In the rows, zero is written as 128.
Z: rows in several groups, each row roughly a mix of its group's directions
Z (106 x 10)
[[161 170 108  89 136 124 114 134  92 121]
 [103  86 149 145 150 145 153 103 143 162]
 [123 155 156 119  95 154 167 147 152 154]
 [118 153 145 112  91 146 134 150 152 177]
 [ 80 153 158  90 131 141 130 154 123 112]
 [100 153 120 154 157 102 109 168 130  97]
 [128 112  63 148 101 132 122 119 101 123]
 [141 175 111 100 130 112  99 163 118 102]
 [126 182 121  91 129 121  98 162 127 138]
 [ 89  87 134 152 131 165 104 137 127 102]
 [150 163 129  98  91 122 133 118 114  81]
 [138 180 123  81 120 116 103 142 111 139]
 [ 94 149 155 100 118 135 116 150 161 167]
 [135 159 164 120 175 118 141 127 123  88]
 [111 150 122 121 132 114 131 151 128  58]
 [144 164 111 101 130  88 104 132  95 103]
 [110 133 192 111 154 131 131 143 156 132]
 [118  84 148 134 110 120 144  80 124 159]
 [168 161 127  91 131  98 147 157 130 110]
 [131 164 128  90 120 103 128 183 134 122]
 [120 118 138  93 127 144 114 191 144 111]
 [112  89 138 161 158 158 137  89 137 131]
 [117 173 156  95 104 121 150 134 131 164]
 [128 140 137 132 107 158 165 163 152 169]
 [131 134 140 101 134 103 140 137 120  60]
 [132 110  77 170 116 122 118 126  94 110]
 [181 159 101 153 134 124 144 141 124  98]
 [124 103 126 126 120 161 122 130 141 195]
 [141 179 125  81 119 110 110 152 114 121]
 [135 139 119 101 141 111 164 149 141  72]
 [105 161 148 117  91 126 131 153 155 168]
 [116 177 152  96 110 138 141 147 140 164]
 [103 136 121  94 143 116 143 159 124  73]
 [141 125 192 106 140 136 132 128 153 157]
 [133 151 138  90 117 154 134 135 128 188]
 [175 133 116 156 130 134 136 117 106  77]
 [137 132  68 157 140 106 133 117 133  95]
 [116  86 117 180 154 110 142 117 129 107]
 [131 125  65 160 131 105 128 130 128  97]
 [120 113 116 160 127 160 113 126 137 189]
 [171 166 125 118 121  95 137 105  95 112]
 [109 139 131  89 134 105 150 139 132  71]
 [133  99 119 153 170 145 122 104 122  81]
 [103  88 138 170 149 143 149 103 143 148]
 [154 102 106 158 143 123 135  94  96  93]
 [106 110 191 113 137 160 127 132 122 145]
 [129  97 142 109 115 152 129 125 151 188]
 [142 118  63 148  97 125 123 111 113 135]
 [ 83 126 126 112 138 136 109 173 123  88]
 [ 89 110 134 144 107 160 101 123 120  82]
 [133 115 120 149 120 155 113 111 119 194]
 [132 131 100 153 146  81 119 139 108  84]
 [125 121 191 104 118 152 122 137 115 160]
 [116 133  66 146 133 108 131 136 129  88]
 [120  84 130 167 138 135 148  85 122 150]
 [125 155 130  98 133  90 141 120 104  78]
 [127 109 131 153 134 141 108 118 125 197]
 [121 183 121 108 127 102 107 168 130 114]
 [123 140 132  95 117 119 145 137 132  60]
 [122 118 182 104 119 159 127 117 134 169]
 [120 136 195 122 121 142 115 137  98 147]
 [124 112 182  98 127 154 131 127 147 165]
 [114 141 122 103 137 118 138 159 127  63]
 [144 157 188 106 143 118 132 126 154 145]
 [152 121  93 145 150 122  98 110  98  87]
 [142 153 187 113 149 114 132 126 162 142]
 [ 68 114 131 124 125 152  98 158 130 112]
 [143 115 126 183 145 132 109 112 120 174]
 [120 148 189 104 150 119 131 148 156 130]
 [128 122  65 154 138 115 133 123 121  90]
 [186 131 120 160 156 106 150 120 123 111]
 [161 118 101 115 138 118 116 162 118  75]
 [156 103 101 144 153 153 113 138 125  78]
 [161 103 100 144 140 122 117 102  95  87]
 [100 141 122 110 141 115 131 157 120  65]
 [143 176 122  92 110 120 105 162 126 106]
 [155 133  81 131 150 101 145 120 166 105]
 [ 84 144 130 160 120 108 116 135 148 176]
 [145 143 168  86 136 128 140 125 170 154]
 [157 154 160 103 143  99 135 143 171 136]
 [114 130 160  85 105 164 131 117 126 166]
 [143 116  69 148 150 119 142 112 134  93]
 [131 104  72 163 111 133 121 115  98 120]
 [130  93 108 170 150 124 109  94 115  98]
 [116 114 133 153 125 140  99 101 105 185]
 [139 138 173  77 149 138 146 131 155 136]
 [148 100 107 136 147 125 105  79  91 115]
 [136 117 101 168 157 130 112 129 123  75]
 [135 154 189  97 148 121 134 139 147 133]
 [ 83 113 115 152 155 146 100 165 115 120]
 [149 111 124 168 150 136 115 133 130 187]
 [133 157 185  95 159 133 140 127 127 115]
 [131 115 125 172 133 143 106 113 124 186]
 [111  93 140 167 139 152 154  97 139 157]
 [143 123 128 167 117 141 108  98 121 183]
 [144 152  75 142 131  90 129 138 130  95]
 [109 153 154  99 109 127 148 163 153 164]
 [ 95 123 125 153 136 146  95 173 134  94]
 [ 97 149 162  90 122 129 129 156 160 153]
 [105  90  82 150 117 150 124 129  95 112]
 [158  89 168 121 139 160 136 108 122 155]
 [130 151  77 145 140  91 132 133 147  93]
 [147 164 118 104 131  98 155 138 127  79]
 [158 133 113  81 124 132 177 139 152 131]
 [124 113 121 154 127 153 109 117 120 194]
 [158 126 164 118  85 128 117 107 135  87]]
which group is each row in? (one row of each group first)
[146 147 175  82 150 129 144 132 155 134] -> D
[122  84 131 170 110 145 128  84 135 142] -> E
[124 153 124 108 130 104 147 139 131  62] -> B

[142 141  77 129 150 104 145 116 164 100] -> D
[155  99  81 148 101 131 125 104 135 158] -> D
[144 105 108 139 139 128  89 103 114  77] -> E
[107  96 131 170 166 137 104 161 134 127] -> B
[149 120 102 129 144  87 133 157 109  82] -> E
[167 152 111 124 110 123 170  99 153 152] -> B
[153 162 128 119 148  78 137 126 100  99] -> B
[120  88 142 137 127 162 153 114 144 176] -> E
[139 146  85 152 146  89 131 136 139  88] -> D
